In the data rows, zero lies at 4.5, halfway between 4 and 5.
Here is a table of points, one per row:
[5 4 2 4 4 4 4 3 5 3 6 4 6 1 3 5 6 5 7 7 7 7 5 2 3 5 5 6 4 6 6 2 4 5 4 4 4
 3 3 4 4 6 5 4 8 2 4 3 3 4]
[5 4 5 3 2 1 5 4 4 3 5 4 4 2 3 5 8 4 6 5 6 5 7 5 6 6 3 6 3 5 3 5 4 6 6 2 6
 4 3 5 3 6 6 4 6 3 2 3 5 4]
[8 6 6 7 7 6 4 8 4 6 3 5 3 5 7 4 4 4 3 3 4 4 6 6 6 3 5 4 5 4 4 4 5 4 4 6 3
 5 6 4 7 2 1 4 2 7 7 5 5 6]
[0 5 4 3 3 2 5 4 5 2 3 5 7 5 5 5 3 3 4 2 4 7 3 1 4 4 2 2 6 8 6 2 5 5 4 3 2
 7 3 4 3 5 2 0 2 6 3 7 4 2]
[4 8 6 7 3 4 7 0 7 3 2 6 5 4 5 4 6 6 4 3 5 6 4 3 9 1 4 2 3 4 6 6 3 5 3 7 2
 3 1 3 3 4 8 6 4 9 9 7 4 1]
[3 0 4 1 2 4 4 5 8 5 9 2 2 3 3 0 0 2 4 8 2 2 1 7 6 6 4 8 2 5 5 2 3 3 7 9 8
 7 6 6 8 5 0 0 5 0 4 3 4 9]
[4 3 7 4 7 7 3 2 4 6 6 2 3 3 4 7 2 4 3 4 2 2 3 7 3 4 6 4 2 5 4 8 5 5 3 3 4
 3 7 4 5 4 5 7 5 3 5 3 5 6]
[4 2 7 4 7 6 5 2 3 7 5 4 3 2 5 7 3 4 3 4 4 3 3 7 4 3 6 4 4 5 4 7 6 6 3 4 5
 3 6 4 5 3 4 7 5 1 5 4 7 8]
[4 3 2 4 3 3 4 4 4 4 6 3 6 1 4 5 7 4 7 7 6 6 5 1 3 5 4 5 3 5 5 2 5 6 4 5 5
 2 5 5 4 6 6 4 8 3 5 3 3 2]
[9 5 3 4 2 2 6 9 5 6 4 5 7 9 7 5 2 4 3 6 4 5 1 6 2 5 4 7 7 5 2 3 4 5 7 3 4
 9 5 7 9 5 5 4 3 5 2 5 3 7]
[8 5 2 4 1 4 4 9 3 7 4 5 5 9 5 5 3 4 1 6 4 5 2 5 2 5 4 7 7 4 3 2 3 5 8 3 3
 9 5 6 8 6 5 4 2 6 3 6 3 9]
[4 2 6 5 6 7 4 2 5 7 5 3 3 3 4 6 2 5 3 4 4 3 3 6 3 3 6 3 3 3 5 8 5 6 4 3 5
 2 7 4 5 2 5 6 4 3 4 2 7 7]
[6 3 2 4 4 3 3 3 4 3 7 5 6 3 3 4 6 4 7 7 6 7 4 1 2 6 4 4 4 6 5 3 4 5 3 5 4
 2 3 5 2 6 5 3 8 3 4 2 2 4]
[0 7 2 4 5 4 7 5 5 3 3 6 5 8 4 6 4 4 6 6 4 9 6 4 6 7 4 6 6 4 4 4 6 4 6 4 3
 7 2 7 4 7 3 4 5 7 3 7 3 2]
[8 6 3 5 1 3 6 9 4 6 4 6 5 8 7 5 2 4 2 5 4 4 2 4 2 6 3 8 7 5 5 3 5 4 7 4 3
 9 6 7 9 5 6 4 3 5 1 5 3 7]
[4 8 6 5 4 3 5 0 8 2 2 6 5 4 6 4 6 5 4 2 5 6 3 4 9 3 5 2 4 2 8 5 3 5 2 7 2
 3 2 4 3 4 8 6 4 9 8 7 4 1]
[0 1 8 5 7 6 3 9 7 2 9 3 4 7 4 3 9 7 8 3 7 5 5 7 8 3 7 2 7 7 7 9 5 7 7 5 6
 6 3 2 3 4 9 9 9 4 9 4 8 3]
[4 2 7 5 6 6 4 1 3 6 5 3 4 3 4 6 3 5 2 4 4 2 3 7 3 3 6 4 2 3 5 9 6 5 3 4 5
 4 7 2 5 4 4 6 6 3 5 3 6 7]
[6 7 4 6 5 6 5 5 4 4 2 3 4 8 7 3 2 2 4 2 4 1 5 5 2 3 5 4 6 2 4 2 4 3 6 7 5
 2 4 2 5 2 4 6 2 4 5 7 7 3]
[7 7 6 7 6 5 5 8 4 6 5 5 5 4 7 3 3 4 4 3 5 3 6 5 6 3 5 4 5 3 3 5 5 4 5 5 2
 4 7 4 5 5 2 4 1 7 7 6 6 6]
[0 7 3 3 5 5 7 4 6 3 2 7 6 8 5 7 5 4 6 7 4 8 7 2 6 6 3 6 6 4 5 5 5 4 6 5 4
 9 4 6 3 7 3 4 3 6 3 6 4 3]
[4 3 4 2 4 3 5 4 3 3 6 4 3 3 3 5 7 5 7 6 7 5 6 4 6 6 2 4 3 5 4 4 4 5 4 3 7
 4 3 5 2 6 7 4 5 4 2 3 3 4]
[5 3 2 5 3 3 4 4 5 4 6 3 7 2 3 5 6 6 7 5 5 6 6 2 3 7 3 6 4 4 5 2 4 5 3 4 4
 3 3 6 3 5 6 3 8 2 6 2 2 4]
[7 6 6 6 7 6 5 7 2 6 4 5 4 6 6 2 4 4 3 4 4 3 5 6 6 5 6 4 5 4 5 4 4 4 4 5 2
 4 7 3 6 2 2 3 2 7 7 5 6 5]
[0 7 3 3 3 3 5 4 6 3 4 6 8 6 6 5 3 4 5 2 3 6 4 2 4 2 2 3 4 9 5 1 4 4 4 2 2
 6 3 4 2 5 2 0 4 6 2 6 3 3]
[8 7 5 6 6 6 5 8 3 6 4 5 4 5 6 3 5 5 4 4 4 3 5 5 6 2 5 4 5 3 4 6 4 4 4 5 2
 4 5 5 6 2 1 3 2 6 6 6 6 5]
[4 4 5 2 4 3 5 4 4 2 4 4 3 1 3 4 8 6 7 6 4 6 6 5 4 6 2 5 4 6 4 5 3 5 5 4 6
 4 3 5 3 6 7 3 6 5 1 3 4 4]
[5 3 6 4 7 7 4 1 4 6 5 3 4 3 4 5 2 6 2 2 4 3 4 6 4 5 6 3 3 4 4 8 5 6 3 4 5
 3 6 4 6 4 4 8 5 2 4 3 7 7]
[8 6 7 6 6 6 4 8 3 6 2 5 5 4 6 3 3 4 4 3 5 3 6 6 6 3 6 4 5 4 4 5 5 3 5 6 3
 5 6 6 6 4 2 4 2 6 8 6 5 5]
[5 2 6 4 7 6 5 2 3 7 6 3 4 1 4 6 2 5 2 3 4 3 3 7 3 5 7 4 3 4 4 9 5 5 4 4 6
 4 6 3 5 2 4 7 5 3 5 3 6 6]
[4 2 6 5 6 6 4 2 3 6 6 3 4 3 4 5 2 5 3 3 4 2 3 6 4 3 7 4 3 4 4 9 5 5 4 4 4
 3 7 4 6 3 4 8 4 2 4 1 5 6]
[0 7 3 3 4 4 6 3 6 4 4 6 6 9 4 6 5 4 6 6 4 8 7 2 6 6 4 7 6 5 6 4 7 5 6 5 5
 8 3 6 4 7 3 4 3 8 3 7 3 2]
[6 7 4 8 6 5 3 4 4 3 3 5 3 7 7 3 2 4 3 2 4 0 4 5 3 3 6 4 6 3 2 2 4 4 5 6 6
 4 4 2 5 3 5 4 2 4 6 7 6 2]
[5 3 3 4 2 4 4 3 4 3 6 4 5 2 3 5 7 5 6 7 5 7 6 1 2 6 5 4 6 5 5 3 4 4 3 4 5
 2 3 5 4 6 6 2 8 2 5 3 2 4]
[9 5 6 6 7 7 5 8 4 5 3 6 5 5 6 4 5 4 4 3 3 2 5 5 7 4 6 3 5 3 5 5 4 4 5 5 2
 5 6 4 5 3 1 4 2 6 6 7 5 6]
[0 7 3 5 5 5 5 3 5 4 3 6 7 8 5 5 6 2 6 7 4 8 7 3 6 6 4 6 5 4 5 4 6 3 6 5 3
 9 3 7 4 6 4 5 4 7 2 7 4 3]
[5 3 2 4 2 3 3 3 5 3 6 5 5 2 3 4 6 5 7 7 5 8 6 3 2 6 3 5 4 5 6 3 4 5 3 3 5
 3 4 4 4 5 5 4 7 2 6 4 2 3]
[5 3 5 2 3 3 5 4 6 3 5 4 2 3 2 4 8 5 6 6 7 5 6 5 4 6 3 5 3 6 3 4 5 5 4 3 4
 4 3 6 1 5 6 4 6 4 1 3 4 4]
[8 6 5 7 7 5 4 7 4 7 3 4 4 6 6 3 4 3 4 3 4 3 6 6 6 3 6 3 6 5 5 5 3 3 4 6 2
 4 7 3 7 4 2 4 2 6 6 6 5 5]
[5 3 5 2 4 2 6 4 4 4 6 5 3 3 3 4 8 4 6 5 5 6 6 4 4 5 3 6 3 5 5 4 3 4 4 2 7
 4 2 5 2 7 6 4 6 4 2 2 4 4]
[6 7 3 7 5 6 4 6 5 3 2 6 4 7 4 3 2 2 3 1 3 1 3 5 2 3 6 4 7 2 2 2 4 3 4 6 6
 3 5 1 4 3 5 5 2 5 6 6 6 3]
[7 8 4 8 5 6 4 5 4 4 3 4 3 7 5 3 2 3 3 2 3 2 3 5 4 3 6 3 8 3 3 1 5 3 5 6 7
 4 5 2 3 2 4 5 2 4 5 6 6 3]
[5 2 6 4 7 7 3 1 4 7 5 3 3 2 4 6 3 5 4 3 4 2 2 7 4 3 4 4 4 4 3 8 6 4 4 3 5
 3 7 3 6 3 4 7 6 3 5 3 6 6]
[5 2 4 3 4 2 5 4 5 1 6 4 4 3 2 5 7 5 5 6 6 5 8 4 4 5 2 6 3 6 4 4 3 5 4 4 7
 4 3 6 2 5 6 4 6 5 2 3 5 4]
[5 3 2 4 3 4 3 4 4 3 7 5 6 2 3 5 7 6 6 7 5 8 5 4 3 6 3 4 4 5 6 2 5 5 5 5 4
 2 4 6 3 6 6 3 7 2 5 3 3 2]
[0 7 5 8 3 4 3 4 7 4 0 7 5 5 6 5 7 6 1 3 6 3 3 3 6 5 4 2 3 6 7 3 1 4 3 7 7
 0 2 4 1 3 2 8 2 8 8 8 4 2]
[4 3 5 1 4 2 4 5 4 3 6 4 3 3 3 5 7 5 5 5 6 7 7 4 5 6 3 6 2 5 3 4 4 4 4 4 6
 3 3 5 3 5 7 3 6 4 2 4 4 5]
[4 3 7 4 6 5 5 2 4 7 6 3 4 3 2 6 2 5 3 4 3 2 3 6 3 4 6 2 3 4 5 8 7 4 4 3 5
 3 7 4 6 3 4 7 6 3 5 3 7 7]
[8 6 5 4 1 4 5 9 4 7 4 5 6 9 6 6 2 5 2 6 4 5 2 5 2 6 4 7 6 4 3 2 3 5 6 4 4
 9 5 6 9 5 5 3 3 4 2 5 3 6]
Along one direction, these points spread out more than along any other. Where along it does each point below lie, from 0 to 99? The average is 50, and the first point in the table lies past the average. One standard deviation of the points above along it is 16.
[4 3 5 1 4 2 4 5 4 3 6 4 3 3 3 5 7 5 5 5 6 7 7 4 5 6 3 6 2 5 3 4 4 4 4 4 6
 3 3 5 3 5 7 3 6 4 2 4 4 5] 69
[5 3 2 5 3 3 4 4 5 4 6 3 7 2 3 5 6 6 7 5 5 6 6 2 3 7 3 6 4 4 5 2 4 5 3 4 4
 3 3 6 3 5 6 3 8 2 6 2 2 4] 71
[3 0 4 1 2 4 4 5 8 5 9 2 2 3 3 0 0 2 4 8 2 2 1 7 6 6 4 8 2 5 5 2 3 3 7 9 8
 7 6 6 8 5 0 0 5 0 4 3 4 9] 50
[6 7 4 6 5 6 5 5 4 4 2 3 4 8 7 3 2 2 4 2 4 1 5 5 2 3 5 4 6 2 4 2 4 3 6 7 5
 2 4 2 5 2 4 6 2 4 5 7 7 3] 31
[9 5 3 4 2 2 6 9 5 6 4 5 7 9 7 5 2 4 3 6 4 5 1 6 2 5 4 7 7 5 2 3 4 5 7 3 4
 9 5 7 9 5 5 4 3 5 2 5 3 7] 44
[8 6 7 6 6 6 4 8 3 6 2 5 5 4 6 3 3 4 4 3 5 3 6 6 6 3 6 4 5 4 4 5 5 3 5 6 3
 5 6 6 6 4 2 4 2 6 8 6 5 5] 30
[5 4 2 4 4 4 4 3 5 3 6 4 6 1 3 5 6 5 7 7 7 7 5 2 3 5 5 6 4 6 6 2 4 5 4 4 4
 3 3 4 4 6 5 4 8 2 4 3 3 4] 71
[5 4 5 3 2 1 5 4 4 3 5 4 4 2 3 5 8 4 6 5 6 5 7 5 6 6 3 6 3 5 3 5 4 6 6 2 6
 4 3 5 3 6 6 4 6 3 2 3 5 4] 68
[0 7 3 3 3 3 5 4 6 3 4 6 8 6 6 5 3 4 5 2 3 6 4 2 4 2 2 3 4 9 5 1 4 4 4 2 2
 6 3 4 2 5 2 0 4 6 2 6 3 3] 62
[5 3 6 4 7 7 4 1 4 6 5 3 4 3 4 5 2 6 2 2 4 3 4 6 4 5 6 3 3 4 4 8 5 6 3 4 5
 3 6 4 6 4 4 8 5 2 4 3 7 7] 36
[5 3 2 4 3 4 3 4 4 3 7 5 6 2 3 5 7 6 6 7 5 8 5 4 3 6 3 4 4 5 6 2 5 5 5 5 4
 2 4 6 3 6 6 3 7 2 5 3 3 2] 71
[4 2 6 5 6 6 4 2 3 6 6 3 4 3 4 5 2 5 3 3 4 2 3 6 4 3 7 4 3 4 4 9 5 5 4 4 4
 3 7 4 6 3 4 8 4 2 4 1 5 6] 36
[9 5 6 6 7 7 5 8 4 5 3 6 5 5 6 4 5 4 4 3 3 2 5 5 7 4 6 3 5 3 5 5 4 4 5 5 2
 5 6 4 5 3 1 4 2 6 6 7 5 6] 30
